Named turns come first, each shown by rows before and after it. Which turns, in which order, take the first row of each pair that follows to the second? Write the first one first, as in the answered first pair.
velu:
[-31  19  16  19  10   9  -8 -10 -14  30  17  15  -1 -20  -8   1 -14  15
   5  -1 -36  -1  -4   5 -12  -6 -15  -6  13   3  -9 -30  27  -8  13   2
  29   0 -11  -4 -30 -26 -14  -5] => [-24  10   3  10  18 -23  17 -11 -35  19 -12  -8  -6  -4   3  16 -13   8
  20  -8   0  15 -11 -20  -6   3  -4 -10   5   2  -1 -21  20 -27  17  27
  24  13   8 -24 -23  -2 -31  14]
[  1  11   5 -25  -3  -3 -14  -9 -24   6  15 -24 -13 -31  19 -10  20  -9
  16 -23 -21  15  18   7  45  -6   0  -8 -19   6  24  12  24 -11  -9 -19
   5   4   5 -13  20  11 -25 -19] => [ 13   1   0 -32  -5 -18 -11 -14 -19   0  11 -36 -12 -20  20  -7  18  -9
  16 -20  -1  13  24  -2  44  -4   7  -7 -24   6  28  17  16  -2  -6 -14
  -4  12   9 -15  19  20 -17  -8]
[-39   9 -21 -34 -10 -38 -25 -35   5  39   0  -2   7 -21  -7  22   2  23
  35 -13 -13  31  27  26  31  -1 -10   8  31  -6 -23 -41  -3 -12  -4   2
  15 -13 -12  -6 -32  11 -33   7] => [-29  -1 -26 -41 -14 -51 -20 -38  11  31  -7 -14   7 -13  -7  27   1  23
  34 -11   8  31  31  15  28   4  -5   7  26  -3 -17 -36 -12  -6  -5  11
   7  -6  -6  -9 -35  22 -29  16]
[  3  -6 -13   2 -11   2 -18   2 -26 -16  36  -3  32  34 -34  16  25 -37
 -18 -33   5 -37 -12  12 -26 -10   9 -11 -17 -21  25 -17 -12  27  13 -21
   6  22 -31 -25 -34 -11 -15 -23] => [-10   5 -11  10  -5  11 -14   5 -37  -9  31   7  31  27 -32  17  24 -38
 -13 -38  -9 -29 -20  12 -22  -7   5 -10 -13 -20  21 -23  -3  13  13 -23
  15  22 -34 -29 -28 -17 -26 -30]
sev:
[  5  -8 -28  28 -19   6   5  36  23 -51 -31  -1  12  23 -48  10 -15 -29
 -18 -21  -6 -50 -10 -31 -34  -7  17   2 -16 -21  14  11 -17 -36  31  19
 -16  12   5 -29  -5   1 -26  16] => [  5 -16  25 -34  38 -19   7 -46 -26  19 -11  -6 -22 -27  29   5  -2  26
  48  22  38  37  11 -17  58  20 -22 -12  17  13   9   1  21  -2 -22  22
  16  -1  29 -10  -6   4  -8  14]
[ -5  18  -1  14 -10  11  -3  28  29 -22   8   3   8 -14   5 -16  12  -7
 -13   5 -32 -11  13   1  -7   2 -15 -17 -34 -27   3 -13  -8  -9 -19 -35
  14  10 -18  -3  10   1 -15 -37] => [ -1  22  -9   4   1   4  25  19   2  -9 -17  -2  -3  -5  38  -5  17 -10
  11   6  -2  21  -1 -21  11  20 -24 -26 -26  -8  -1  -2   3 -28 -27 -15
  13  10   1 -23  21  13 -10 -31]
[ 35  -4   5   1  -8  11  -2 -33 -10  -5   7   1 -18 -36   7  14  30  23
  -6   7  11  11 -14 -10  16 -20   0  10  36  26  19 -20   8   6 -20  15
  11   1  38   8  23 -26  13 -15] => [ 32  -3  -8  22 -27  22 -10  -4  13 -28   9   3  -4 -27 -29  12  24  10
 -32  -3 -13 -23 -17  -8 -17 -30  14  16  24   9  20 -22  -8   3  -3   9
   2   5  29   7  18 -30  10 -14]
saf:
[-28  23  -9  13 -15  13  27   7 -17  28 -16  31  -2  14  20  22  -4  16
  15   5 -27  10 -28  -6  -9  18 -29   1  12   7 -28 -33  19 -23  42  11
  14   6  -4 -28 -24 -46  12  -3] => [-35  17 -17  21 -14 -19  22  18 -13  -6 -17  13   5  17 -15  28 -12  11
   9  -6 -24  -7 -22 -12 -20   8  -3   5 -10 -20 -13 -38  -4 -26  60  14
  15  19  -4 -27 -25 -35 -22  14]
[ 25  -7 -18  22 -26  33  21  19  30  10 -22  18  16  11   4 -12  12  -2
 -27  19  -2 -38  -3  -4 -44   9 -22  13 -12  22 -18 -14  -8   5  22 -17
  -5 -20   0   2  -5  -4  34  15] => [ 16 -12 -12  26 -25  23  16  13  34  11 -17  20  20   7 -10  -6   7   5
 -26  19 -13 -42  -2  -1 -45   6 -19  18 -10  13 -19 -28  -8  12  26 -13
   1 -13  -4   7 -22 -15  28  22]
[-19  31 -30  29  -6  11   0  38   8  21  28  27  22 -22  -3   9  -6  23
   4   4 -21 -15  -8 -21 -38   0  20   0  14 -19  -6   2  -3  -5  11  -3
   4   8  16  -8 -22 -26   7  -1] => [-11  31 -39  30 -10   9   3  51   7   5  19  19  21 -16  -4   9  -5  11
   0  -3 -11 -18  -7 -28 -43  -1  26  -2   5 -21   1  16 -11 -15  11  -5
  -4   9  18 -17  -5 -12   1  -3]
Then:
Each pair is 2 to 3 turns apart.
[ 13 -22 -21   6  -1 -40  -4 -31  -4 -13 -17 -11   6  30 -27  11  -6   6
 -26  23   2 -23 -17 -18 -16  -3  21   1 -27  -3   4  13 -18  26  11  25
 -20  30   9   7 -30  10  -5  30] => [ 11 -24 -10   3   3 -37 -16 -37   1  -9  -3 -12   8  22 -31   8  -8  17
 -25  28  -3 -27  -5  -6 -10  -6  19   4 -23 -10   4   8 -16  38   5  18
 -14  26   3  19 -36   6  -3  26]
sev then sev
[  2 -14  18  -4   1 -27 -14 -19  30 -19   7  -4  -7   4  -4   3  24  15
   5  31   2   8  15   4 -17  -9  -6  -3  -3 -13 -33 -33   6  45  15  40
 -11 -10 -10  14 -18 -16  32  48] => [-19  14   7  30 -13  14  -7  14  17 -12  -3  28  -7   2 -10  -3  20  -2
  -1  14 -44   2 -12   8 -31  -8 -14   2   2 -11 -42 -36  24   8  21  34
  -1 -21 -17  -2  -8 -37  21  25]
sev then velu then velu
[-26  12   5  -8   8  -9   9 -31 -22  20   0   5  -4 -11   2  10 -12  21
  21   1  -3  19 -11  -6  19   3 -11  10  25   8  -9 -26   5   4   5  11
   8   6   8  -3 -27 -10  -6  24] => [ -3  16 -24  16 -17   9   9  17  -8 -28 -15  -4   1  13 -23   1  -7 -15
 -16 -23   0 -17 -14 -15 -19  -9  12  12  -1  -7   8   9 -21 -19  15   0
 -17   1   1 -16  10  15 -11   8]
sev then saf
[-35  -3   7  -4 -45   5  -1  18   1  20 -38 -27  -5  18 -13  29  29 -13
 -11  15 -30 -16 -19   5  -5  25   3  13  21  29 -10 -19  -8  17  -1 -21
  11   7 -45   7  -1 -19  -9  24] => [-32  -3  15  -8 -41   4  -8   9   0  25 -30 -26  -7   9 -10  27  31  -5
 -10  20 -32 -15 -15  10   3  21   3  12  22  29  -8 -22  -6  25  -5 -25
  14   6 -48  16  -4 -21  -6  24]
sev then sev
[-33  22  12   2  17  -4   8  -4 -30  33  -3  13  -7 -15   6  16  -9  10
  26   0 -16  23  -6   4  25  19 -15   5  17   5 -23 -20  15 -14 -10  20
  15  -2  -5  -9 -18 -22 -13  10] => [ -5  -5  20  -8  -2   5 -18 -19  20  24  28   7   0 -10  -4   2  -8  14
  -3  14  -7 -12  24  24   3   3 -12   8  13   2 -20 -12  -4  37 -14   4
  -2  -3 -22  18 -32 -23  30  11]
velu then velu then velu
[-12   5   8  26 -28  32 -13  15   4  25  15  33  -2  -8  14 -27   6  10
  10 -13 -20   4 -23  -1   3  -4  -8  18  13  18 -14   2  13 -25   9 -10
   0 -24 -18   9  11 -14  25  -6] => [-37  -1  15  18  -3 -19 -12  -1 -17  24  15  14   3 -19  -1  -8  -2  27
  36 -11 -12  19 -22  -8  28  -4   8  23   6  -3  -7 -25  10 -23  19   7
  12  -3  -6   9  -6  -9 -15  21]
saf then velu then sev
[-33  26  21  -7  41 -23   6 -15 -65  23  -4  -5 -11 -41  23  12   2  19
  36   9 -13  50  -9   9  57   8 -11  -2  10  -5  -6 -15  27 -30  -9   1
  31   3  24   4  18  -3 -42 -14] => [  7  -7  15 -38  34 -47  14 -41 -42  10 -11 -40 -11 -13  41  20   7  18
  30  22  51  45   9 -14  51  14  -1 -11   2   8   2  12   0   3 -12  20
   1  16  33   5  13  26  -7  13]
velu then saf
[  4  -9  10  -7  11   4  -2   8  -9 -11  -3   7  16  10   2  -4   2 -28
   4  -1  13 -24   8  13   9  -5  20   1  -5   3  10  28   1 -11  -8   5
  10  -9 -14  10   0   9 -17 -10] => [  2  -7   4  -1   4  15  -2  14  -3  -8  -4  16  17  11  -4  -6  -3 -29
  -2  -3  -1 -31   2  13   1  -5  15   3  -2   5   3  22   3 -10  -1   4
   8  -9 -15   9  -7   0 -10 -10]
sev then saf then sev
[  5   7 -16  10   8  10  15  39 -25 -10 -12  -4  -8   9   6  -4   4 -19
   9 -19   0  13  -5  -8   7   8  -6 -13  -7   0  12  25   3 -49  -8  -4
   9  -8  10 -13  54  32 -27 -26] => [  9 -12  20 -14  22  11 -22   4  -1   8  37  -1  -8 -22   6 -20   8  10
   6   5  -4   8  32  30  27  -1 -13 -11   2  -9  13  14  -1  10 -28 -29
  18 -17  -2  29  39  23  -2 -29]
velu then sev then velu
[-14  -7 -14  -5 -13 -16   6   5  -3   3 -33 -11   5  15   0  10  -5 -26
  10  16  34   2  -6 -45 -28   5  22  -5 -12   6 -14  35   0 -19  -1  26
 -10  26  18 -18  -2  11  -8  19] => [-16  -9 -12   7 -24  -9 -12  14  20 -12 -17  -7  15  14 -27   3  -9 -28
 -11  14   9 -28   4 -31 -45 -12  29   2 -17 -11 -14  31 -11  -3   8  11
 -11  26   2  -2  -9  -1  -7  17]
sev then sev
[-19   2 -13   8   9  -2 -23  34  -9 -44   9 -14  -6   9 -32 -11  -3 -19
 -13  -7 -24 -19  17  17   3 -14  30   9 -16 -38   9  -7 -13 -15   9 -22
   5 -12  -8   6   8  16 -31   0] => [-14   9   6   1   5  46 -16   1 -13  18  21  20 -17  -4  15 -20   1  -2
   3  17 -34   7   9  34  22   4 -11   5  21   2 -18 -13  23   1 -15 -28
  14 -32 -12  11  -7 -16  22 -19]
saf then saf
[ 16  -6 -23  12  -5  -6  25  -9  -3 -13 -17 -30   8  25  25  -9   2 -26
  -1   0  20  -7 -14 -21 -14   2  -5  14 -19   6   6  29  -3  -1  -4   9
 -19  13  13 -13  25   8  32   9] => [ 14  -4 -24  16 -12  11  25 -16   9   6 -11 -13  10  27  26  -8  -3 -22
  -4   6   5 -12 -19 -15 -21   7 -14  14  -8  15  -6  17   5   8  -2  13
 -18  11  10  -9   5 -11  52  10]
velu then saf then sev
[ 14  -3  -8   6 -12  -2 -34  11  41 -37  10 -12   9   7 -30  -2  -2 -10
 -36  -9  22 -40  25   4 -28 -16  18   9 -25 -17  18  19 -22  15   1 -17
 -17   6  -8  16  10  15   0  -7] => [ 10   2  13   0 -10  30 -32 -22  41  20  26  21   3  -7   3 -12   3  15
 -19  13   2 -18  19  25 -13  -1 -20   8   9  15  -9   2  14  36 -13 -20
  -3  -8 -15  28 -21 -21  42 -14]
saf then saf
[ 12 -11   8 -21   3 -22  -7 -18  27  13   3 -33  13  15  -6  -7   3  26
 -18   7   7 -24   4   3 -16  -7   1  10  -5  -2  -7 -17 -31  28  17   9
  -6  16  -2  10 -40  -7  20  35] => [ 39  -3   0 -24  -5  10  12  -8  17  18 -10 -29  -1  24  34 -16  16   7
 -21   6  26  -8  -2  -3 -14   4 -13   1   1  22  -6  18 -24  10  -3   7
 -20   0   3  -4   0  10  48  11]
saf then saf
[ 16 -18 -10 -18   3   8   9 -31  -6  26   1  13 -16 -17  13  50  16 -12
   7   9  20  52 -13  -2  25  40   7 -20  17  -2  -9   4 -23 -16  -4  12
  -9 -11 -12 -24  15  21   6  -7] => [ 11 -10  -2  -6   1  35  -4 -27   4  34  18  32 -12 -29   5  40  16  -6
   1   9 -13  46 -11  20  19  38  -2 -16  25  -4 -18  -2 -13 -10  -5  -5
   0 -22 -24 -10  13   2  13 -23]
velu then velu then velu
[-23  51   0   5  18  25  -2   4 -22  48  -8  63 -15  -6 -17 -23 -22  19
   6   3 -51  11 -38   5 -15   7 -32  12  40  15  -4 -26  48 -25  -1 -19
  36  -2   0  -9   0 -23 -11 -28] => [-33  47 -16  22   9  -2  -8  29 -12   9 -17  45  -3   6 -61 -16 -29   7
 -11 -16 -56 -19 -37  -7 -37  -8  -1  19  13 -13   9 -29  22 -35  26 -14
  27  12   0 -14   0 -11 -45 -11]
sev then saf
[  5  -1 -37  17 -39  14  33  35   9 -19 -46 -10   0  49  10  12  -6 -25
  -9 -15  22 -20 -33 -31 -38   4   5  -7 -12  25  -6  23 -13 -30  20  27
 -30  11  18 -38   2   8  10  15] => [-17  -7 -31  20 -32 -16  20  29  16 -25 -32 -16  11  40 -26  23 -19 -10
 -10 -15   5 -36 -28 -24 -38  -8  21   3 -17   3  -6  -7 -23 -16  41  31
 -18  29  12 -28 -29  -3 -16  36]
saf then saf then saf
[  5 -10   0  -3   5 -20  -7  13   1 -32   2 -18   0  -1 -24  -1  -7  -4
   2  -2  14  -3  10  -3   8  -7  20   1 -12 -21  13   5 -16  -4   5  -4
 -11   2   7   1  15  15 -20  -1] => [ -4   3   5   8   4   2 -18  19   5 -19  17   2   0 -13 -30 -11  -8  -1
  -4  -1 -20  -7   7  17   6 -10  12   5  -6 -20   6  -6  -5  -6  -2 -17
   3  -9  -3  10  13  -3 -21 -19]
velu then velu
[ 26  -4 -28  25 -43  25   0  29  50 -11 -13   9  31  38 -45   2  -3   1
 -35   1 -12 -58 -21  -7 -61 -18   5  -5  12  -2 -24  -4 -14  13  32   7
 -16  25   0  11 -39 -23  21  22] => [ 19 -28   4 -20  -3 -39  -4 -31  32  11   2 -17  24  17 -24  14  -4  42
   6  28  30 -17   3  -8  -8  -7   4  -9  19  -5 -16 -29 -11  53  20  24
   0  41  18  28 -66 -12  15  56]
sev then velu then saf
[ 11  -6  26  -6   6 -45 -16  35 -23 -55  13 -19 -38  -9 -14  23   6 -28
  18 -40   4   1  25 -27  12   4  46  24 -34 -23  42  -9  -7 -15  15   6
 -11  17   0  39  20  40 -47  16] => [ 26  -5  38  -1 -10   7 -43  40   9 -46  47   4 -37 -21 -13  -7  11 -29
  -8 -32 -30 -25  41   7  -2  -5  32  28 -23 -18  37   3  -3  10  -3 -30
 -14  -5 -24  63  24  22 -11 -16]
sev then saf then sev
[ 28 -13 -21  12   7  33   8  10  20 -11  -1  -2 -28   7  -7  -6  -6 -15
 -33  -8  -4  -4 -17  -9 -19  15   7   6  14   9  -6  38  13 -29  -7 -19
 -18   0 -14 -10  33  -9  30 -21] => [ 22 -10   3  -6  28  24   0 -16   6  14  17   2 -36 -22  12 -11  -3   7
 -13   7  -4  22  -6  10  13  19  -7   3  29  14  -9  25  25 -12 -24 -28
  -2  -5 -12   1  32 -15  31 -26]
velu then sev
[ 57 -26   5 -17 -36  26 -21  -6  35 -11  32  -8 -20 -11  33 -17  29  -5
 -33  14  23 -12  53  12   6 -12  -4  -2  -8  13  17  28 -11  50 -24  -9
 -17 -21  -7  18  22  22  56  -8] => [ 57 -23 -12   1 -50  31 -15  16  39 -28  16  -9 -12   5  22 -13  24 -20
 -45   0  19 -29  42   2 -13 -12   3  -4 -20  11  21  33 -19  33  -9  -2
 -29 -19  -9   5  26  24  52  -4]
sev then sev then sev
[-20  11  26 -23  -4  34  13 -22 -11  40   2  -3   6  10   0  12  -3  21
  30  21   7 -10  26  -6  31  30 -15  22  15  40 -35 -25   3   8 -19  -6
 -16   3  13   3 -33 -38  25   0] => [-21  21  -5  12 -28  46  10  30   2  -8 -13  -4  21  29 -44  14  -7 -13
  -5 -10 -21 -52  11 -16 -14  14  10  28  -8  17 -25 -13 -17 -24   8 -12
 -29   5   6 -11 -16 -32  -1  -9]
sev then saf then velu
[-39  20   7  14  18 -29  37 -13   2   2 -21 -14   1  17 -21  -7  21  12
  13   4 -13 -10  18  -5 -22 -11  -2  -2   1 -20 -18 -42  -5  27  32  17
   3   1  -7 -26 -47 -23 -24  31] => [-19  17  -4  23   7 -15  23  15  19 -36 -18 -26   1  24 -30 -20  29 -13
 -13  -8  -9 -36  29  -1 -41 -25  14  -3 -17 -32   0  -8 -27  21  27  -4
 -13 -11 -14 -24 -10   0 -27  13]
saf then sev then sev
[-22  12   4   5  10  -7   4 -11 -10  20  -8  14   9 -15  -2  13  -5  20
  20   0 -22  14  -9   4  14   3 -11   9  12  -3 -18 -32  16  -5   8  10
  16  16   2  -7 -31 -23 -20  11] => [-15  14 -14  10   4 -22  13  10 -16  -9 -28  -1  10   2  -9  19  -4   1
  13 -14  -6  10 -12 -16   0   2   3   7  -8 -11  -8 -17   2 -30  14  17
   5  22  10 -24 -10   0 -39  13]
sev then sev then saf
[-24  15   2  -5  23   1  40  -3 -35   5 -23  12   0  12  21   7 -15   8
  22 -22  11   5 -17 -15   7  19  -7   1  14  24 -17   8   3 -36  16   1
   3  11  11 -16  28 -11 -15 -16] => [-39   9  21   6  22   3   4  -7  -3   5  14  21  17  -5 -18   2 -26  28
   6 -18 -31 -25  -3  16  -6   0  -2  14  15   0 -20 -23  -2  -2  27 -19
  15  14  -8  12  -9 -38 -17 -11]
saf then sev
[ 14 -42   3 -19  -4 -25  19 -35  15  -2  -4 -15   2  24   9  14  -3  10
  -1   1  55   5   1 -18 -13  15   3  -3 -19   8  19   2 -13  14  23  13
 -17  22   7 -14 -27  14  14  33] => [ 33 -40  11 -23  -6   7  10 -36  21   6   9  -7  -6  17  30  -2   5   6
 -10   7  52   7   9  -4 -13  14  -9  -8 -13  22  17  20  -8  23   4  -7
 -18   3  -3  -5 -13  12  45  11]
sev then saf then saf
[  3   9  -2   6   2  30  11   4  -3   6  -2  27   2   2  10  -3 -10  -1
   1  -3 -17   2  -9  14   9   8  -4  -1   5  20  -8  16   5 -16 -13  -6
  -2  -2   5  -8   5 -12  12 -17] => [  4   8   0   2   4  31   7   1  -3   9   1  27   0  -2  12  -6 -10   1
   2   0 -17   3  -8  21  11   5  -6  -1   5  20  -9  13   4 -10 -15  -6
  -1  -2   2  -2   3 -12  12 -19]
sev then sev then sev
[ -1   6  -1   2 -19  34 -19  -1  25   1  19  25  10 -13 -12 -15   4  -2
 -26   2 -33 -36   3  29 -11  -5  -6   9  10 -11  -9  -6   6  21  -4 -26
  -6  -2 -18  20 -10 -13  17 -22] => [-15   7 -16 -10  -9  -3  31 -23 -13  26 -26  15   5  12  15  18  -2   2
  13   3   6   4 -29 -15   5  21 -11  -1  17  13 -22 -19  18  -7  11  29
 -10  22  15 -14 -34  -9  10  17]
sev then saf then velu
[-10  17  -8  18 -27  20  13  32  -9  -2 -41  -7  18  11 -22  -5  -9   3
 -10 -15   8  17 -18  -9 -27   6   1  -7   0  -1  -9  -2  18 -12  26  34
  -5  19   6 -35  -9  -9   2  11] => [-18  15  21  -3   0  10   7  -5 -28  29 -25  -6   8 -14   3  -9  -7  32
  17   4  13  48  -6   7  13  10 -15  -5  17   7 -14 -14  36   6   8  30
  13  13  11 -19 -16 -13   9   9]
saf then sev then velu
